Each scene shows the same named points in several views, each turned, perhaps mirrored, and shifted as a whole.
A view may leave some points out. In some views, one point has been moved. Which views, in the order they come, and which point in each? Write - if no view has one.
Scene 1:
view 1:
  Ror [ -3  -7  41 -17]
  rofeg [  5  -6  39 -18]
  zot [  1  -4  42 -19]
  gavag [ 4  2 22 -4]
  zopo [ -2 -10  20 -15]
  mivag [  9   2  29 -32]
  likep [ -1   4  38 -23]
  mugi [12  4 33 -8]
  vude [ 8 -7 29 -6]
  tekis [ -1  -1  43 -13]
  kavi [  6  -4  31 -35]
  Fove [ -3 -14  32  -8]
  mim [  1 -18  41  -9]
  nepuz [ -9  -1  38 -28]
view 2:
  vude [-33 -21  19 -10]
  gavag [-34 -21  33 -11]
  kavi [ -6 -18  20  -2]
  zopo [-24 -32  26  -7]
  nepuz [-16 -20  24  12]
  rofeg [-24 -17  16   0]
  mim [-34 -25   7   2]
  mivag [-12 -17  33  -8]
  Ror [-26 -20  16   7]
  mugi [-32 -10  24  -9]
  Fove [-33 -30  17  -2]
view 3:
  zopo [-18 -35 -17   4]
  vude [ -4 -28 -14   4]
  kavi [-19 -39   6  10]
  Ror [-17 -20  -4   2]
  tekis [-13 -17  -4   7]
  Fove [-14 -25 -16  -3]
  mivag [-17 -39  -5  20]
  mim [ -9 -20  -9  -9]
  gavag [ -6 -28 -22  15]
  mugi [ -1 -25  -9  14]
  likep [-18 -23   1  14]
  zot [-14 -21   0   5]
view 4:
  zopo [13  9 -9  0]
  likep [-4 -2 -2 10]
  Ror [ 0 -8 -4 -1]
  vude [16 -1  3 -1]
  mim [ 10 -13  -4 -10]
  zot [ 0 -9 -2  3]
  mivag [ 7 10 -5 18]
  mugi [11 -1 11  7]
  kavi [  5  -3 -14  18]
  Fove [11 -2 -4 -9]
  gavag [13 11  8  0]
  rofeg [ 6 -8 -2  4]
view 5:
  mivag [-8  9  8  0]
  Fove [-27  14 -11  12]
  Ror [-20  25  -8   7]
  rofeg [-16  21  -4  12]
  zopo [-20   4  -7   4]
  gavag [-25   6   8   2]
  mim [-24  21 -16  19]
  mugi [-20  16   9  19]
  tekis [-22  27  -2   9]
  likep [-15  25   3   2]
  kavi [-1 17 -3  2]
view 6:
  tekis [ 19 -27  21  14]
  zot [ 16 -25  18  10]
  mivag [ 21 -35  -3   5]
  Ror [ 15 -22  17  15]
  rofeg [ 13 -28  16  10]
  nepuz [ 23 -17   9  11]
  mugi [ 16 -43  17  10]
  Fove [  6 -29  13  24]
  zopo [  9 -32   1  22]
  vude [  7 -38  14  18]
  gavag [ 16 -46   8  22]
  kavi [ 15 -23   1   0]
view 7:
  tekis [ 20  15 -27 -33]
  vude [ 32   2 -24 -30]
  rofeg [ 24  13 -20 -27]
  Fove [ 22  -2 -21 -34]
  likep [ 18  18 -29 -22]
  mim [ 22   6 -14 -40]
  Ror [ 16  12 -22 -31]
  kavi [ 19  14 -18  -9]
  zopo [ 22  -6 -25 -21]
  zot [ 19  16 -23 -28]
  mivag [ 25   8 -31  -8]
  nepuz [  8  15 -26 -22]
  mugi [ 36  11 -29 -28]
  gavag [ 33  -1 -36 -26]
Moved in: view 1, view 5
  view 1 moved: mivag
  view 5 moved: gavag
Scene 2:
view 1:
  seri [  4  47  -5 -33  21  10  -2]
  Zugar [ 11  37  10 -38  11  27   1]
  vik [  8  37  16 -43   3  21   3]
  pamek [  6  26  -2 -27   3  14   3]
  Begen [  2  29  14 -38  11  12  -1]
  bevoz [ 16  38  13 -33  14  11  13]
  lamur [ -1  36   3 -48  11  32   0]
  mobu [ -1  40  -1 -39  10  11  14]
  Betuv [ 20  27  -3 -35  13   7  17]
  boruv [  8  40  -4 -40  12  11 -12]
view 2:
  lamur [-17   4   9 -35  16  -2   1]
  pamek [-10  14 -17 -27  13 -14   5]
  boruv [-16   3  -5 -12  17  -3  10]
  vik [-10  13   0 -27   2   3  -4]
  Vov [ -9   5 -12 -21   7  -1   9]
  Zugar [-14   5   0 -26   4  -6  -5]
  Betuv [-18   4 -30 -32   6  -2   1]
  seri [ -8 -10 -10 -19  13  -6  14]
  mobu [ -8   2 -11 -37  10   1  13]
  Begen [ -4  11  -8 -24  15   1  -3]
  bevoz [ -6   2 -18 -27  -2   0  -5]
view 3:
  Betuv [ -8   4 -24  -1 -18  -1  -5]
  bevoz [ -5   7  -8  -4 -14 -13  -6]
  boruv [ 21  -1  -9   7 -18  -2 -15]
  lamur [  3   4  -3  18 -23 -10 -29]
  pamek [  6  16 -14   0 -24   5 -14]
  Vov [  8   4  -5   4 -16  -3  -9]
  Begen [  9  11  -5   6 -29 -13 -10]
  vik [  3  14  -3  12 -16 -17 -12]
  Zugar [  4  11  -6   6 -15 -15 -22]
  mobu [ -6   2  -1   7 -22   3 -12]
  seri [ 10  -8  -2  -4 -16   2 -18]
view 4:
  vik [  8   7   5   7   9  19 -33]
  bevoz [  4  21  17  16   3  16 -35]
  boruv [ -6  23 -11   5   4  13 -24]
  Vov [ -4  19   3  11   3  17 -24]
  pamek [-15  16   3  12  -1  25 -37]
  Begen [  2  18   1   9  11  28 -31]
  Zugar [  4  10  -1  13   7  14 -39]
  seri [ -6  26  -6  22   2  11 -21]
  Betuv [-15  26  20  12   8  13 -36]
  lamur [ -1   4  -8  15  21  13 -33]
view 5:
  Begen [-14 -15 -18   8  12   1  -3]
  mobu [ -1 -15  -8   0  25  -7   1]
  Vov [-15 -23 -10   2  21  -5   0]
  lamur [ -6 -11 -10   2  15  12  15]
  Zugar [-11 -22  -9   3   6   4   8]
  seri [-14 -26 -17 -10  26  -7   7]
  pamek [ -4 -27 -16   6  14  13  -3]
  vik [-14 -16  -6  12   8   0   5]
Moved in: view 5
  view 5 moved: pamek
